Each path is a new rotation, seen through one point. The rows after it are directions, each followed by how far the rotation turns it, in degrees a step (0 if it stays put).
Each turn is a multiple of 5 degrees from 10 to 175, or 0.
Each row of a path follows its step; steps can be skipped.

step 0: [-1.32 -2.36 -0.66  3.44  2.16  2.00 -2.67 -0.05 -0.67  0.81 -2.44  0.41
  0.33 -3.13 -1.60 -3.27  1.12 -0.09  0.54 -3.86 -3.13 -1.63  0.19 -1.05
 -0.83  1.71  0.76 -1.04 -2.15 -1.49  0.93  1.04 -1.71  0.05]
step 1: [-1.27 -2.99 -0.50  0.67 -1.00  1.69  1.15 -1.17 -0.91  1.77  0.48 -0.47
  1.52 -0.76 -2.04  1.25 -1.89 -2.16  1.41  5.06 -3.40 -3.05 -1.31  1.51
 -2.60  0.87  0.91 -1.81  0.78 -1.46  1.34  1.32 -0.09  1.24]
step 3: [ 1.18 -2.15  0.67 -2.43  0.04 -0.19 -1.77  1.53  1.67 -4.12  0.82  1.07
  1.07 -1.66  2.72  0.11  1.31  1.62 -2.58 -1.34  1.50  0.92 -2.85 -0.87
 -0.48  1.14 -3.76  1.30  1.87 -2.43  1.83  1.46 -1.21 -1.81]
step 5: [-0.79  2.53  1.55 -2.22  0.50 -0.57  1.61 -0.21  1.16  3.19  0.98  0.54
  0.51  3.77  1.47  0.88 -1.70  0.65  0.53  1.50 -2.30 -2.02  1.66  3.57
 -4.20 -0.99 -2.15  1.26 -1.34  0.28 -0.41 -2.26 -0.37  1.36]
step 6: [-1.50  1.24  2.68  0.80 -2.66 -0.52 -0.24  1.85 -0.46 -1.30  2.36  3.69
 -0.26 -0.30  0.52  1.64 -1.46  2.26 -3.49 -1.00  0.85  0.92  3.38  0.90
 -0.07 -3.86  2.64  1.50 -1.44  1.46 -0.60 -0.58 -0.31 -0.80]
step 9: [ 2.60  1.87  0.66  0.91 -0.91  0.12  5.29 -0.48 -0.13  0.15  1.48  0.55
 -0.58  1.81  3.29 -1.06  0.69 -2.66  0.92  2.20 -1.29 -1.98 -1.43  1.26
  0.76 -1.58  0.63 -0.80  2.93  2.79 -2.85  0.09  0.64 -1.40]
step 10: [ 0.87  1.60  1.38  0.39  1.75 -1.20 -0.19  3.93 -1.82 -1.61 -1.82 -0.94
  2.68  0.08  0.34 -0.22  3.31  0.99 -1.47 -0.70  0.94  2.03  1.45  0.28
  2.97 -0.98  2.42 -0.38  1.51  1.56 -3.67  2.57  2.29  0.66]
step 11: [-0.73 -0.41  2.61  1.04  4.43 -0.20 -1.43 -1.37  2.28  0.07 -1.21 -1.06
 -0.61 -1.15 -2.44  0.32  1.05  2.12  1.27 -3.74 -0.15 -1.54 -0.96  0.92
  2.46  2.60 -0.47 -2.68  0.46 -3.33 -2.05  1.47 -0.09 -0.68]
step 12: [-1.18 -2.15  0.28 -0.72  2.03  3.09  1.66 -1.83 -0.36  4.38 -0.74  2.25
  0.45  0.74 -3.01 -0.81 -2.42 -0.72  2.24  2.64 -0.33  0.00 -0.09 -1.98
  2.71 -0.42  1.53 -3.32 -0.59 -1.70  1.77 -0.93  0.48  0.44]
Speeds:
[-1.30  0.32 -0.49  0.01  0.17 -0.24  0.27 -0.42 -0.19 -1.47 -0.24  1.39
 -0.01 -0.11 -0.33  0.06  0.34 -0.12  1.07  0.21  1.40  0.15 -0.14  0.95
  0.91  0.10 -0.74 -0.40 -0.08 -0.36  0.86 -0.55  0.23  0.09]  80
[-0.25  0.32 -0.25 -1.19  0.27 -0.97 -0.76 -0.67  0.47  0.60  0.46  0.19
  0.39  0.60 -0.06 -0.17 -1.45 -0.08 -1.02  0.22  0.45  1.38 -0.27  0.29
 -0.36 -0.55 -0.63  0.84 -0.45 -0.65  0.51 -0.19 -0.73 -0.43]  35
[ 0.44  0.55  0.56 -0.30 -0.30  0.30  0.17  1.36 -1.19  0.48 -1.13 -0.01
 -0.19 -0.87 -0.93 -0.35  0.30  0.51  0.52  1.00  0.15  1.12  0.59 -0.48
 -0.01 -0.82  0.03  0.01 -0.69 -0.25  0.75  0.01 -0.29 -0.88]  175
[-0.87  0.02 -1.14  1.51 -0.97  0.89 -0.30 -0.20 -0.12  0.07  0.15  0.12
 -0.60 -0.70 -0.29  0.60 -1.08 -0.59 -0.52  0.56  0.52 -0.11  0.46 -0.79
 -0.80 -0.19  0.58 -0.20  0.68 -1.01  0.06 -0.19 -0.63  0.03]  60
[ 0.62 -0.70  0.75  0.29 -0.25  0.24  0.63 -0.91  0.27 -0.48  1.31  1.35
 -0.21 -0.34 -0.46 -0.19  0.30  0.11 -0.59  0.04 -0.65 -0.22 -0.50 -0.01
  0.29 -0.45  0.46 -0.62 -0.14  0.14  0.60  0.54 -0.88 -1.77]  130

step 0: [-0.95 -0.40 -1.58  0.51 -2.24  2.52  0.98 -1.67  1.01 -0.61  1.79  1.79
  1.82  0.26 -2.23  2.53 -0.62  1.17 -1.66 -1.18 -0.17  1.56 -1.42  0.10
 -0.82  1.02 -1.55  0.25  5.04 -0.96 -1.11  2.77  2.83 -1.19]
step 2: [-0.97  1.14 -0.07 -1.81  1.07 -0.98 -2.55  0.56  0.17 -2.17  1.10  2.31
 -1.62 -1.26 -1.88 -0.72 -0.11  1.31  1.10  3.42  3.13 -1.81 -0.10 -0.17
  4.76 -1.38  0.78  0.32  0.95 -1.07 -2.06  0.84 -2.45  1.17]
step 4: [ 1.33  0.44  4.42  1.47 -2.84  1.48  3.89 -0.28 -1.85  0.24  0.77  2.67
  0.76 -0.25  0.15  1.06 -1.93  0.17 -3.35  0.27  1.31  0.74 -1.63  0.37
 -2.08 -1.74  1.45 -0.08  0.09 -1.88 -2.06 -0.22  0.51  1.69]
step 5: [ 2.08  1.89 -0.50 -0.72 -0.03 -1.82 -2.29  1.52  1.95 -1.87  4.05  1.21
  0.59 -1.13 -2.42 -0.07 -2.21  1.14 -1.17  2.00 -0.04 -0.25 -2.01 -0.37
 -1.23 -1.99 -0.91 -3.66  2.40  1.76 -1.50  0.37 -0.52  0.93]
step 7: [-1.00 -0.96  1.10  0.91 -0.40  2.15  1.73  1.80 -0.68 -1.90  1.60  1.53
 -1.49 -1.38  0.82  1.61 -0.31  0.59 -0.95 -0.87  2.07 -0.07  0.75 -0.61
  0.97 -1.90  2.38  4.25  4.70 -2.83  0.76 -0.06  0.31 -0.61]
step 8: [-0.09 -0.57 -0.64  1.05 -5.27 -1.40  1.30  2.51 -0.29  1.40  2.14 -0.13
 -0.74 -1.37 -1.46  1.37 -1.12 -0.60  2.08  0.49 -0.60  2.99 -0.08  0.88
 -0.46 -4.11  1.28 -2.61  1.57  0.99  0.10  0.47 -0.76  1.27]
step 9: [ 2.78  1.63  1.41  0.47 -0.33  1.04  0.02 -2.54 -2.43 -1.25  1.04 -0.33
 -0.11 -1.40  1.01  0.99 -0.04 -1.11  1.79  5.15 -0.40 -1.29 -2.99 -0.51
  2.02  0.14  1.54 -2.17  0.21  0.11 -0.74 -0.88 -2.03  3.01]
step 10: [ 1.03  1.24 -1.73 -1.53  1.88 -1.28 -0.16 -0.35  1.31 -3.60  2.70  1.13
 -0.93 -3.61  2.39  2.34  2.31 -0.21 -2.97 -0.99  0.40  2.08 -2.11 -1.00
  0.53  1.18  0.90  1.04  2.32 -1.18  1.57 -0.95  0.06  0.50]
step 12: [ 1.44 -1.58 -0.75  0.08 -0.10  2.58  0.03  0.85 -0.18  0.51  1.89 -1.09
  1.33  1.70 -0.38  0.74 -0.65  2.25  1.65  4.62 -1.07 -0.82 -2.46  1.32
 -0.14 -2.11  0.49 -1.45  4.51 -2.34 -1.18  2.11  0.12 -0.17]
Speeds:
[ 0.00 -0.91  1.54  0.96  0.87  0.98  0.73 -0.47 -0.34 -0.87 -1.24  0.16
 -0.19  0.13 -0.22 -0.32  0.10  0.00  0.44  0.55  0.07  1.06 -0.12 -0.49
  0.28 -0.55 -0.62 -0.35 -0.69 -0.11 -0.51 -0.74 -0.67 -0.09]  145
[ 0.35 -0.49 -0.99  0.20 -0.59 -0.06 -0.17  0.61  1.05 -0.45 -0.30  0.44
 -0.13 -0.09 -0.33 -0.32  0.20 -0.09  0.18 -0.88 -0.29  2.05  0.14  0.53
 -0.08  0.64  0.20 -1.14 -0.10  1.27  0.86 -0.21 -0.19 -0.37]  145
[ 0.63 -0.92 -0.69 -0.79  0.41  0.33 -0.09  1.33  0.14  1.07 -0.07 -0.05
 -0.06  0.88 -0.50 -0.09 -0.05 -0.05  1.34  0.23  1.25  0.38  0.54  0.25
  0.48 -0.38  0.17  1.06  0.35 -0.86  0.04 -0.58 -0.65 -0.30]  70
[-0.23  0.26 -0.97  0.07 -0.07  0.60 -1.07 -0.29  0.77 -0.73 -0.49 -1.17
  0.11 -0.96  0.00 -0.04 -0.09 -0.03 -1.09 -0.22  0.52 -0.12  0.54 -1.13
  0.52  0.33  0.60  0.24 -0.70 -0.90 -0.04 -0.33 -1.45 -0.14]  95
[-0.20  0.14 -0.50 -1.24  0.53 -0.37  0.11  0.37 -0.35 -0.60  0.05  1.49
 -0.68 -0.60  0.49 -0.47  0.28  0.08  0.16  0.99 -0.60 -0.79  0.78 -0.48
  0.42  0.98 -0.92 -0.44 -0.11 -0.02  0.59 -1.35 -0.25  0.03]  95
[ 0.32 -1.20  0.20 -0.10 -1.99  0.57  0.50  0.37  0.21  0.76 -0.45  0.34
  0.97 -0.34 -0.35  0.31 -0.13  0.40 -0.33  0.26 -1.02 -0.52  0.61 -0.77
 -0.78 -0.18 -0.02 -0.73  0.37 -0.85 -0.36 -0.37  0.15 -0.57]  95

step 0: [-1.48 -1.22  2.99  1.76 -0.07 -0.52  1.80  0.65 -0.38  2.08 -1.45 -0.74
  3.23  0.48 -1.41 -1.94 -3.49  0.67  0.20 -3.04  1.13 -0.87  4.55  2.34
 -2.57  1.60  0.02 -0.41 -1.04 -0.74 -0.94 -2.07 -1.74 -0.91]
step 1: [ 0.00  2.15  0.98 -0.37 -2.11 -1.91  3.50 -0.19 -1.25  0.18  0.41 -3.35
 -0.49 -1.45 -0.26  1.12 -1.42  0.06 -2.14  1.05  3.01  1.54 -1.10 -3.23
  2.28  4.34 -1.04 -1.12  1.71  1.25 -1.61  2.00 -0.99 -0.99]
step 2: [-1.15  0.13  0.56 -1.31 -1.50 -0.76  0.19  4.74  0.32 -1.62  2.82  2.36
  1.27  0.29 -2.69 -0.14  1.50  2.73  2.01  1.80  2.25  1.66  3.09  1.91
  0.17 -1.29 -2.72  0.20  2.10 -0.50 -0.18 -0.56 -2.56 -0.39]
step 3: [-1.51 -1.76  4.35 -0.01  0.83  1.93  1.01 -2.25 -0.80  1.58 -2.49 -0.65
  0.56 -1.04  0.01  0.85 -2.75  1.49 -1.31  2.83  1.77 -1.28  1.26  3.77
  2.40  2.30 -1.72  0.24  0.75 -1.02  0.11  1.90  0.42  3.09]
step 5: [ 0.94  2.60 -0.45 -0.30  0.42 -0.13 -0.52  3.94 -0.86  0.81 -1.23 -1.28
 -3.92 -0.87 -3.43  3.60 -0.74 -0.43  1.02  1.73  1.24 -1.04  2.38 -0.30
  1.07  1.68 -2.65 -3.39  1.32 -1.50 -0.45  1.93 -0.55  0.48]
step 8: [-1.92  0.02  1.74 -3.25 -3.07 -0.80 -1.68  1.19  1.92  1.67  0.36 -1.00
 -2.21  3.97 -1.75  0.06 -1.42 -1.36  3.09  1.41 -0.78  2.72  2.44 -2.38
 -0.84  1.80  1.23 -0.86  0.12 -0.11 -1.74  1.84 -1.52  0.28]
step 9: [ 0.00  2.57  0.14  3.03  0.69 -3.12 -0.95  0.58 -0.80  1.46 -0.93 -1.24
  1.65 -0.81  0.22  1.46  0.89 -1.63 -0.26  2.58 -0.75 -1.40  2.89  2.14
  0.60  1.12 -3.36 -0.24  0.04 -2.19 -4.06 -2.64 -2.41  1.53]
step 10: [-0.80  3.29  0.63 -0.48 -5.04 -1.46  1.29 -3.88  1.00 -1.91 -0.76  1.05
 -2.54 -1.35  0.53 -0.36 -1.79  2.20  0.67  2.19  0.73  1.22 -0.08  2.49
 -0.03  1.52  2.00  2.55  1.45 -0.66  0.15  1.04 -1.70 -1.37]
step 11: [-3.08 -3.11  0.04 -1.17 -1.72  1.28  0.17  1.40  1.39  1.46 -0.99 -0.05
 -0.42  0.01 -4.87  2.19  2.74  1.27 -1.19  2.01 -3.20 -1.62  1.39 -0.80
 -0.86  0.64 -0.01  1.22  2.54 -0.96 -3.27 -0.51 -0.66 -1.14]
Speeds:
[ 0.99 -0.63 -0.51  0.54 -0.84 -0.69 -0.52 -0.58  0.30 -0.77 -0.72  0.01
  0.62 -0.37  1.04 -0.35 -0.32  0.22 -0.54  0.32  1.18 -0.76 -0.11 -0.41
 -0.11  0.80 -0.38  0.77 -0.82  0.32 -0.43  0.67  0.31 -1.21]  120
[ 0.09  0.56  0.53 -0.74 -0.36  0.24 -0.44 -0.35  0.31 -0.05 -0.94 -0.43
 -0.59 -0.88  0.15 -0.41 -1.01 -1.19 -0.05  0.15  0.43  1.05 -1.05 -0.08
  0.58  0.75  0.18  0.08  0.54 -0.83  1.20  0.95  0.36  0.62]  160
[-1.54 -0.58 -0.39 -0.93 -0.33  0.41 -0.39  0.58  0.12  0.23 -1.35  0.25
  0.67  0.81  0.21  0.16 -0.63  0.21  0.34 -0.32 -0.36 -0.77 -0.46  0.70
  1.41 -0.07  0.42  0.59  0.06  1.00  0.05 -0.29  0.63 -0.22]  90
[ 0.43  0.12 -0.70 -0.20  0.07  0.41  0.02 -0.98  0.60  0.15  0.68 -0.39
 -1.17  0.83  0.87 -0.11 -0.35  1.53  0.48  0.30  0.31  0.83 -0.02  0.17
  0.83  0.90  0.64 -0.64 -0.56  1.08  0.09 -0.01 -0.56  0.60]  170

step 1: [-1.42  2.44 -2.29  2.17 -0.45 -0.72  0.11  0.02  2.05  3.66 -3.55 -2.01
 -0.97  1.51  0.59 -0.45 -0.32  0.48  1.37  0.83  0.52  3.32 -1.29  1.41
 -2.30  2.75 -0.79  4.02  0.37  0.70  1.83 -0.32 -2.03  4.09]
step 2: [-0.73  1.20  2.09 -2.51  0.53  1.55 -2.93  0.57  3.77 -0.34 -3.72  0.97
  0.67 -3.75 -1.01 -0.70 -0.58  2.58  0.52  1.07 -2.67 -0.76 -0.46  3.71
 -0.67  1.50 -1.42 -1.03 -0.56 -3.18  0.19 -1.15 -3.45 -0.76]
step 3: [-2.17  0.28 -1.42  1.04 -1.68 -0.08 -1.10 -0.41 -1.10 -0.01 -2.75  4.59
  3.03  0.81 -0.77 -1.41  1.26 -2.17  0.81  1.20  1.09  1.59  2.43 -2.19
 -3.31  2.61 -3.40 -2.55  1.42 -2.71  0.14 -1.78  0.13  1.69]
step 5: [ 1.70  0.96 -0.02  1.06 -0.11  0.93 -3.70 -0.33  2.65 -0.08 -2.11 -2.21
  2.41 -1.26 -2.40 -2.91 -1.00  0.48  2.43  0.35 -1.54  0.76  2.19  2.78
  1.62  3.26 -1.99 -1.70 -1.84 -0.18  3.33  1.53 -2.71  2.17]
step 6: [-0.20 -0.49  1.82 -1.01 -3.20  0.76 -0.97 -3.23  1.45  1.19 -6.00  2.99
 -2.31 -0.64  0.30  1.44  0.31 -1.37  0.21  0.53  2.14  3.24  1.20  0.72
 -3.57  2.24 -0.23 -0.47  0.56 -2.59  0.63 -0.98  0.17  1.48]
step 7: [-2.55  4.05 -2.23 -2.19  1.90 -0.39  0.67  1.61 -0.19  1.70 -3.72 -0.25
  3.06 -0.56  2.16 -1.95  0.43  0.39  2.00  0.52 -0.32 -0.52 -2.40  2.44
 -2.00  2.30 -3.79  1.26 -0.79  0.11 -1.03 -3.20  0.92  1.04]
step 8: [-1.99  1.03  0.68  3.86  1.51  1.31 -1.45  1.86  2.03 -1.81 -1.73  1.19
  0.38  0.19 -2.10 -0.45  1.96  1.47 -0.20  2.02 -3.54  0.90  0.61 -0.24
 -0.55  3.10 -1.34  0.38  0.11 -3.27  3.93  0.20 -3.72  2.99]
step 11: [-1.10  1.15  0.67 -0.29  3.01  1.36 -1.67 -1.31  2.46 -1.59 -4.54  0.11
  1.62 -3.31 -0.39  0.70  2.40  0.08 -0.42  1.81 -2.25  1.04  1.05  3.74
  0.99  3.88  1.97  1.80 -0.64 -2.06  1.46 -0.66  0.59  2.34]
step 12: [-1.18  1.82  1.11 -0.33 -2.99 -1.50 -1.32  1.35 -1.50  1.71 -3.94  3.00
  2.24  0.88 -0.74  0.71 -1.18 -1.52  2.42  1.20 -0.74  3.78  0.67  1.28
 -0.40 -0.44 -4.43 -2.13 -1.62 -1.51  3.31 -1.32 -1.02  0.97]
Speeds:
[ 0.10  0.14  0.02 -0.32 -0.49 -0.23  0.77  0.25  1.28  0.29 -0.50 -0.38
  0.01  0.19 -0.24  0.45  1.49 -0.22 -0.39  0.42  0.20  0.77  0.00  1.12
  0.75 -0.96 -0.50  0.36  0.95  0.44 -0.13 -0.65  0.09 -1.53]  145
[ 0.09  0.80 -1.12 -0.93  0.11  0.46  0.43  0.66  0.60  0.36  0.71 -0.16
 -0.69  0.01  0.16  0.74  0.28 -0.30  0.13  0.25  0.81 -1.44 -0.07 -0.02
  0.38  0.50  0.02  0.47 -0.51  0.92  0.40 -1.05 -1.03  1.02]  120
[ 0.23 -0.44  1.02 -0.97  0.72  1.68 -0.12 -0.51  0.02 -0.85 -0.41  0.59
 -1.09 -0.69  0.52  0.16  0.34 -0.42 -0.23 -0.23 -0.47 -0.61 -1.19  0.51
 -0.24 -0.30  0.65  0.98 -0.08 -0.56 -0.12  0.04  0.10 -0.43]  160
[ 0.93  0.80  0.51  0.27 -0.22  0.54  0.09 -0.92  0.11  0.82 -0.18  1.17
 -0.84 -0.50 -0.60  0.66 -0.69  0.25  0.52  0.20 -0.73 -0.56  1.15  0.09
  0.29 -1.31 -0.71 -1.04  0.25  0.06 -0.15  0.12 -0.60  0.14]  110
[ 0.94 -1.07  0.26 -1.55 -0.33 -0.74 -0.36  0.36 -0.57 -0.09  0.45 -0.26
 -0.28  0.12  0.67  0.18  0.23 -1.06 -0.39  1.23  0.32  0.36  0.73 -0.02
 -0.68 -0.29 -0.47 -0.77 -0.15 -1.26  0.27 -0.07 -0.70  0.13]  115
[-0.80  0.29 -0.21 -0.40  0.32 -0.20 -0.50 -0.31 -0.81  0.04 -1.60 -0.58
 -0.53  0.89 -0.13 -0.40 -0.25 -0.44  0.20  0.61  1.01 -0.41 -0.29 -0.94
 -0.50 -1.71 -0.41  0.52  0.28  0.81 -0.33  0.20  0.26  0.31]  120
[-0.11 -0.44  1.12  0.06 -0.27  0.63 -0.30  0.92  0.22 -0.23  0.28 -0.54
  0.15  0.36  0.16 -1.04 -1.34 -0.13 -0.02 -0.48  0.23 -0.85  0.00  0.30
  1.00 -0.14 -1.70 -0.11  0.14 -0.30  0.45 -1.21  0.72 -0.11]  145
[-0.13  0.21  0.44  0.48 -0.12 -0.67 -0.16  0.00  0.30  0.19  0.94  0.50
 -0.14 -0.34  0.02 -0.49 -0.52 -0.76  0.31  0.33  0.22  0.82 -1.18  0.29
  0.68 -0.76 -0.32  0.96 -0.25  0.34  1.65  1.34 -1.04  0.21]  95
